One vector is turned by the same rotation once a tick. Each row is the vector after some number of ticks, and that number follows the row.
The counts run from 0 to 438.
[123 149 154 103 141 127 131 163  63 154 149 119 161  94 134 144 111 153
 145  87 133  86 101 103 132 122 133  77  96  95 119 133 113 146 134  79]  171
[ 90 146 161 117 134  75 158  89 137 153 124 133 126 114  90 150 123 129
 150 124 155 118  87  75 172  98 127 109  77 109 142 155 108 130 145 145]  368
[126 156 152 105 155 139 129 161  60 143 156 107 139  84 138 154 102 148
 145 100 127  82 127 119 120 143 123  71  81 111 112 117 124 152 118  99]  175
[144 139 143  87 170 117  98 125 118 159  89 172  80 129 134 141  91 165
 144 120 150 147 121 131 112  89 119 130  65 137 113 138 137 104 131  76]  92
[154 158 139  84 140  98 165 117 152 137 137 166 162 121 118  95 119 106
 184 157 113 123 113 106 158 143  88 155  71 182 107 124 118 143 126 164]  136
[137 174 118 112 175 112 133 104 130 114 124 112 103 118  97 146 143 150
 150 104 107 106 105 166 114 134  99 105  49 155  97  92 120 104 125 110]  250
[123 162 195 120 130 112 169  73 118 143 150 133 144 127 113 145 156 111
 132 176 127  87 106  95  93 117 113 120  79 155  97 119 141 143 116 130]  274
[133 159 162 135 164 143 137  96 145 142 128 124 147  88 119 140 138 141
 149 162  88 120 155 138 125 131 138 126  71 171  90  87  80 116 129 105]  418
[159 163 143  92 170 136 123 177  66 147 131 129 142  78 156 138  88 145
 176 114 141  97 146 128 124 144 120  92  97 105 113 123 123 131 136 100]  174
[153 161 115  69 149  91 113 118 102 151 126 143 153 147  83  91 131 113
 184 127 129 109  98  78 146 132  85 110  97 127  89 110 147 120 103 128]  5
[160 130 128  85 133 156 132 149 145 145  97 177 104 135 119 117  85 126
 163 116 138 132 138  78 150  45 103 110  98 152 146 129 118 112 141 125]  223
[110 112 140  97 129 118 158 140 116 154 145 124 161 127  95 135  97 114
 160 124 121 135  66  80 160  88 132 123  72 134 158 146 113 161 100 113]  298
[118 128 157 167 135 109 161 130 116 153 118 144 128 155  89 119  90 124
 169 100 145  79 115  99 145  97 103 105  74 149 133 113 107 168 103 145]  69
[130 177 156 107 175 154 110  92 116 122 144  89 112 122 130 125 116 125
 175 147 130 126 134 117 142 152 143 102  73 149 121 120 117  67 115 109]  185
[149 142 143 141 120 128 139 166 110 150 107 151 146 118 149 104  59 121
 157 133 148  75 128 107 169  90 102 110  83 159 161 125 101 155 133 149]  64
[137 143 154 107 142 113 112 137  94 148 124 153 120 107 151 157 128 177
 122 112 163 125  81 121 121  86 112 128  64 125 127 140 149 131 132  67]  97
[136 194 161  90 141 145 133 100 147  95 177 111 109 106 133 141 165 127
 151 152 133 116 106 114 101 118  98  92  78 169 122 104 124 107 120 121]  115
[109 115 147  72 128 127 157 131 108 177 114 152 152 144  91 142 121 139
 127 118  69 112  84  90 138 100 110  98 104 138 114 117  74 134 138 118]  151
[115 135 129 136 143  87 152 133 141 141 132 142 148 108  72 140 116 164
 150  62 153 100  96 102 126 107 124  70  69 116 127 108 114 127 131  91]  237
[127 155 192 128 123 115 163 109  87 153 141 161 134 107 165 154 117 130
  99 151 139  74 123 128 100 118 101 127  68 167 107 125 151 164 132 131]  269
[161 156  96  84 170 105 163 123 131 156  89 172 108 104 124 161 103 129
 190 120 132 111 133 112 138 111  67 100 119 121 127 124 132 119 148 150]  378
[174 158 108  71 142 108 129 160  87 174 131 141 147 148 110  98 107 115
 173 133 150 118 116 103 139 115  91 113  98 127  80 126 166 122 108 120]  6
[127 142  95 111 160 128  95 111 138 121 103 137 167  93 115 113 139 136
 134 106  99  78  78  98 138 114 102  90  72 148 145  88 146 100 140  88]  393
[117 156 166 122 153 170 142 124  74 145 157  76  97 132 146 158  95 134
 143 121 150 110 131 128 119 132 132  69  70 151 124 139 137 110 108 100]  183
[146 173 181 121 136 115 148  69 129 149 143 145 155 132 123 137 148 104
 163 202 123 103 118  97 110 119 117 132  98 146  96 119 138 109 127 124]  275
[131 163 152 147 144 149 162 100 114 145 149 104 169 103 121 147 163 152
 123 137 108 103 123 129 135 125 117 124  62 158  94  80  85 146 117  89]  413
[116 155 163 115 164 157 143 144  67 136 153  96 101 105 146 156  98 139
 142 104 133  87 146 128 116 143 123  63  77 130 106 121 126 138 107 108]  179
[152 145 143 113 153 137 130 112 159 142  77 177 117 121  95 137 123 142
 175 154 116 118 151  72 159  74 120  88 120 150 126 114 104  99 125 148]  218
[144 173 114 100 144 117 144 162 115 160 142 133 115 119 135 143  97 167
 152  67 156 127 121 147 113 118  83  91  77 141 120 111 107 140 154  91]  244
[115 132 114 101 153 119 136 134  87 179 126  99 150 121  74 146 139 147
 123 106 117 105 115  99 153 122 117  72  74 124  69  86 135 138  96 115]  12
[154 157 133 150 153 100 138 114 129 152  89 163 125 154  99  91  80 110
 217 130 151 111 142 112 152 109 110 131  88 136 118 114 114 123 100 131]  71
[124 153 160 122 150  91 120 125 106 116 134 140 138  63 129 168 165 190
 114 133 147 101  83 114 122 120 116  99  73 111 116 109 142 144 126  94]  102
[134 158 148  91 133 100 144 114 173 140 150 159 168 113 127  95 101 119
 180 163 123 137 124  95 141 138 111 139  79 196 134 123 123 128 138 163]  132
[ 79 127 148  76 165 152 125 126  98 179 144 109 125 115 118 138 121 153
 121  80 107 138 129  91 142 119 126  87  63 157 106 123 116 129 129  92]  20
[135 178 117  96 172 110 120 117 132 116 131 118 112 108 110 131 140 149
 169  74 124 109 110 145 110 145  84 110  68 150 101  94  94 111 135 101]  246
[180 173 128 133 152 158 153 130 112 167 144 122 170 112 150 130 134 141
 160 151 147 131 153 137 144 117 105 134  69 156  87 101 123 115 130  73]  411
[116 131 102 114 138 143 124 134 103 154 115 132 156 115 118 141 117 142
 112  96 120  84  67 102 147  96  94  69  70 154 154 105 149 125 148  81]  392
[110 171 124  96 149 112 145 136 118 141 148 128 113 119 115 147 130 162
 149  58 134 108 104 136 110 124  79  92  66 142 112 100  91 142 138  91]  245
[126 163 174 107 173 141 154  92 137 139 138 148 162  69 159 138 144 136
 184 144 126 112 145 101 144 154 141 105 105 131 126 152 126  88 170 101]  38
[ 96 142 160 120 137 116 147 103 169 125 158 121 161 100 109 119 110 120
 129 174 122 111  99  97 126 117 143  91  59 201 143 105 128 128 128 156]  127
[157 162 186 149 123 159 155 139  94 165 139 123 121 117 131 136 110 142
 128 166 172 109 167 119 152 100 141  84  93 138  77 125 114 106 126 129]  346
[110 166 163 119 183 148 129 110  81 118 154  90 101 115 120 144 122 128
 157 102 109  89 133 123 110 159 127  71  73 134 107 112 120 120  95 116]  180
[167 173 185 118 132 145 138 156  66 135 150 143 130 137 164 108 123 149
 129 124 165  81 140 124 136 123 106 107  80 154  96 149 144 130 120 114]  338
[ 95 121 141 112 163 105 106 109 120 154  86 152  99 118  89 145 126 169
 134 102 102 112 116 121 136 104 106  98  69 135 108  87  86 140 123 113]  86
